Rows are one point carried round by a steady rotation, each followed by how many steps it has turned.
The counts run from 0 to 169.
[  2.0  17.8   7.7 -29.0  36.9  -1.5 -42.2  23.6 -34.6  27.6  36.3  30.9
  33.9   1.3  16.4   4.7  10.5 -62.7  26.0 -12.6  -0.7  -3.6  -2.6  28.0
  -2.9 -20.6  13.5   9.9   2.9 -10.3   0.1  16.6  25.3   8.1] => 100
[ 13.2  -1.5 -22.0 -48.4  14.7 -10.9   5.2  25.0  -1.1  47.9  -2.9 -10.2
  19.3 -38.8 -11.9 -41.0  13.1 -41.4  13.3 -19.1 -21.2 -27.9 -12.6  14.3
 -22.2 -38.0  24.0  13.8   7.9 -10.8   2.2  12.5  -1.9   3.9] => 21
[  8.2 -10.5  -9.8   1.5  -1.6  10.7   7.9  -1.0 -13.7   9.7 -26.9  16.4
 -11.6 -23.2 -18.6 -15.4  12.5 -19.2  22.1 -14.9   2.5 -44.9  12.5  33.9
  -5.5  16.5  74.7 -19.6  -2.4 -20.4  45.0  13.3  22.6  35.7] => 91
[ -4.1 -38.0   4.6 -45.3  38.6  14.4 -23.3   0.8 -10.3   8.8  32.9  19.2
  21.3 -37.5  18.8 -28.9   7.7 -32.2  34.6 -30.4  -8.3 -16.3   2.0  43.5
 -22.8 -11.9  27.6   1.7  14.0 -12.2 -14.6   7.9  -6.4   8.5] => 17
[  6.1 -25.9   4.4 -18.6   9.8  28.0  16.2 -15.9  -1.8  17.6 -12.8  21.2
  11.0 -34.8 -22.4   0.4  11.0 -41.2   9.0 -41.2  17.0 -42.0  -7.7  19.9
 -27.5  13.6  51.4  -9.8  -0.7 -22.6  44.1   8.7  16.5 -14.8] => 63
[  7.9   8.4 -20.6 -18.0   0.1 -24.9 -25.8   7.7  -3.1 -16.2  33.0  20.9
   5.1  22.4  38.5   8.2   1.1 -34.3  33.7 -13.3  -6.8   1.2  -3.6  49.7
  -4.4  11.9  31.3  -4.5 -18.5   3.3  15.6  26.5  36.2  53.0] => 42
[ 12.2  -5.1 -30.8 -17.0 -26.9 -23.5  13.7  37.4   8.2  -1.7  -3.8  16.5
   4.1 -13.4  10.2  11.7   7.2 -38.4  18.9 -26.5  12.3 -20.8 -34.6   4.7
 -21.8  19.2  36.3  -4.7   2.5  -6.7  46.5   9.7  42.4  34.2] => 9
[ 10.1   4.5 -16.9 -48.8   4.4  -6.3  16.8 -14.9  26.0  12.3  12.0 -28.1
   5.5 -15.7   9.9 -46.2  -9.0 -29.3   4.9 -38.8 -25.8 -19.5  10.0  18.2
 -44.6   2.5  51.0   7.7 -26.1  -3.3  18.7  13.8 -12.9  12.6] => 78
[ 36.8 -13.2 -22.3 -46.7  33.7  21.8   4.9  20.5   1.9  15.7  21.5   7.2
  34.2  -5.6  15.0  15.0   6.1 -10.0  30.8 -33.2  42.5 -24.1 -39.2  24.3
 -15.4  18.4  32.3  16.9   0.7  15.0 -23.1  -2.1   2.2  -0.9] => 114
[ 23.3 -10.2 -45.0 -26.3 -18.3   3.7  16.6  39.2   0.8   8.7 -16.1  16.8
 -12.9 -44.5 -11.7  -4.1  14.8 -21.1  27.9  -2.5  -2.6 -25.1 -23.8  36.8
  -6.8   7.4  46.5  -4.5   9.6 -10.8  20.7  19.7  23.9  21.7] => 119
[ 15.7  13.6   2.6 -24.4   2.5 -12.5   3.6  36.3  15.2  24.3  28.0  14.1
  12.4 -10.6  -1.7 -36.0   5.2 -53.1   4.3   0.7 -29.1   1.1   9.5   3.6
 -30.2   9.9  56.6  13.2 -21.7 -16.0  37.8  27.2  14.4   2.1] => 105
[ 21.9   9.0  -8.5 -38.0  24.5  -1.5   6.1  19.7   0.2  55.1  -6.6  -9.9
  28.7 -27.2 -26.3 -34.5  18.7 -42.6   5.2 -16.8  -8.3 -34.4 -11.6   3.7
 -25.4 -31.2  27.9  19.0   3.2  -7.9   8.3   9.5  -2.1 -16.7] => 162
[ 37.1  15.7 -17.5 -35.0   4.1 -20.7  14.1  21.7   6.0  52.5 -13.4 -16.0
  18.7  -2.2 -26.2 -17.4  26.4 -43.0  -0.9 -10.6  -9.2 -29.7 -27.5   5.5
 -19.9 -27.3  29.1  26.8 -14.3  -4.8  15.5  13.5  23.9 -15.4] => 164
[  0.6  -8.9  -1.2 -22.0  19.1  -9.3 -28.6   2.9  -4.2 -15.1  43.3  22.4
   6.7   6.3  40.0 -14.9  -4.1 -29.6  35.4 -11.8 -12.7  -0.7  22.2  48.9
 -10.6  16.6  45.0  -2.8 -12.5  -6.0  13.4  22.7  10.5  45.1] => 44
[ 12.9 -19.0 -25.0 -20.4 -30.1 -33.2   3.6  30.1   8.7  -6.2   5.2  19.7
   4.0  -4.4  19.8  15.4  13.7 -32.2  19.7 -26.9   7.2 -18.4 -35.2  10.9
 -26.9  17.7  32.8  -5.4  -4.4  -3.2  45.4  11.2  47.1  35.4] => 10
[ 57.0  10.2 -17.0 -27.4  -7.8 -26.7   1.0   8.6  12.1  38.7 -10.1  -2.8
  14.9  21.5 -25.7   0.8  32.7 -31.0   2.1  -7.6   1.3 -29.7 -31.7  21.5
 -17.4  -7.3  30.3  27.9 -31.2  11.3  15.7  17.7  37.5 -11.2] => 166
[  1.2  42.2 -44.9 -30.9   3.5  14.7  24.1   1.1  -8.5  18.0 -13.6  -0.5
  14.7 -23.9  -5.7  18.0 -12.6 -47.5   9.1 -47.5  20.4 -31.2 -15.5  16.7
  -8.3  -8.5  35.3 -10.2  -5.0  -5.5  35.7   4.5  23.5  10.3] => 36
[  7.3  11.1 -19.6 -26.7  31.1  30.4  10.9  24.7 -17.2   8.0  16.1  17.9
  24.9 -19.9  13.8   7.2 -15.1 -29.2  25.4 -38.4  46.1 -19.6 -10.7  10.6
  -8.4  20.7  56.7 -12.2  13.5  -3.7  10.7  -5.0   1.9  20.9] => 145
[  3.6  -5.1 -12.8 -51.4  26.0   0.8   1.7  19.2  -5.4  42.5   4.5  -5.4
  21.2 -48.5  -5.5 -38.8  10.7 -41.3  18.5 -19.7 -21.8 -23.6  -6.4  20.2
 -24.3 -34.8  23.4   8.4  15.1 -15.5  -4.5  12.9  -8.7   2.0] => 20
[ 16.1  22.5 -28.4 -23.1  10.7  18.3  28.3  49.3  -6.6  17.6   4.8  18.5
  20.9 -26.0  -2.5   8.6  -3.8 -43.1  16.8 -22.9  35.8 -18.7 -26.1  -8.3
 -16.8  22.3  54.6  -5.6  12.3  -6.2  27.6   4.7  11.9  11.8] => 6
[ -4.0  -7.4   4.9 -25.0  24.8   4.4 -26.1   3.9  -4.7 -10.8  41.1  15.8
   7.8  -4.4  33.1 -25.2  -6.6 -26.9  32.5 -15.9 -19.0   1.4  27.7  43.2
 -18.8  15.1  53.8  -6.1  -6.1  -7.1   8.2  20.8  -4.4  43.9] => 45
[  7.6  21.9 -38.0 -20.6 -12.8 -30.7 -12.4  16.6  -3.6  -7.5  15.5  11.2
   4.8  13.3  26.0  25.2  -0.5 -43.4  23.8 -28.1   0.6  -9.1 -19.5  37.0
  -0.2  -0.3  18.9   0.4 -13.8   0.7  28.5  17.4  51.7  45.8] => 40
[  9.5  42.2 -13.9 -34.5  45.4  16.0 -13.9   9.8 -22.4  42.7  12.1   3.0
  18.4 -19.6  -9.2 -23.6  -2.4 -52.8  16.2 -10.4 -16.4 -10.2  14.7  35.5
   4.2 -31.5  33.4  11.3  -8.0  -4.7  -2.7  17.5  -1.4   1.8] => 131
[ 42.8  14.8 -28.7 -12.9  24.6  13.5  -4.3  33.0 -15.9  21.0  -5.9  12.8
   1.5   3.1  -3.6  -4.8  13.3  -1.6  38.8   6.2  27.0 -26.6  -8.7  46.3
  16.6  18.0  61.0   6.3  -0.4   7.5  -8.3  13.9  15.6  34.3] => 87
[-11.4 -11.8   3.8 -18.6  16.8 -22.9 -26.4 -38.6 -30.1  10.7   3.4  13.7
  24.0   7.9  10.3   8.7  11.8 -51.0   8.2 -60.5  17.6 -40.5  -5.9  23.7
 -12.0 -25.3  12.4  -5.6  -0.4  -9.4  31.3  -1.7  35.4  23.8] => 96
[ -0.6 -14.9  -5.7 -51.2  33.8   7.8  -7.7  11.6  -9.1  33.9  13.7   4.7
  25.5 -47.5   2.9 -38.2   8.0 -35.3  23.8 -21.2 -20.8 -20.0  -1.1  24.5
 -23.7 -25.6  27.0   6.8  18.6 -18.5  -7.7  11.1  -8.9   1.5] => 19
[  1.2 -31.6  21.7 -39.5  42.2   9.2 -25.9  -4.4  -8.5  24.8  29.5  16.7
  22.8 -22.8   4.3 -36.2  16.4 -32.4  24.9 -21.9 -12.9 -20.7  10.5  38.0
 -24.8 -12.6  34.9   9.3   3.9 -13.5 -10.0  13.6 -11.8  -0.7] => 158
[ 14.4   8.7 -33.8 -19.8 -19.5 -14.0  25.4  48.8   1.7   7.4  -0.5  16.9
   5.2 -19.3   5.5  10.1   9.7 -45.2  16.4 -21.9  21.2 -22.6 -33.1  -3.3
 -22.4  21.7  42.7  -8.6   5.1  -8.9  41.1   8.4  36.5  26.5] => 8
[  3.3   6.2 -25.7 -41.5  -2.5 -13.9 -13.8  -4.8  -4.7  12.7  13.0  14.1
  25.9  -3.7   9.2  34.2   9.6 -59.0   9.8 -43.5  10.1 -18.7 -36.2  32.2
 -13.2 -23.5  -9.6  11.2  -7.5  -3.6  15.5  14.3  46.3  -3.1] => 68
[  5.5 -48.0  23.2 -35.0  34.5   5.0 -35.3  -8.4  -6.3  13.5  29.8  22.0
  20.3  -8.9  13.7 -31.2  19.3 -27.7  25.4 -17.8 -12.8 -17.9   5.6  46.8
 -24.1  -5.8  30.6   9.0   1.7 -11.3 -10.7  14.0  -3.8   6.9] => 157
[ 45.1  -1.9   2.9 -16.3  28.4  34.3  -7.1 -25.1   5.1  15.9   3.0  10.9
  11.6  17.2 -12.7   5.9   7.8 -13.5  17.1 -16.9  13.8 -30.9   7.0  54.7
  -8.3  25.8  62.1  10.4 -34.7   5.5   6.8  20.4   4.3 -12.7] => 30
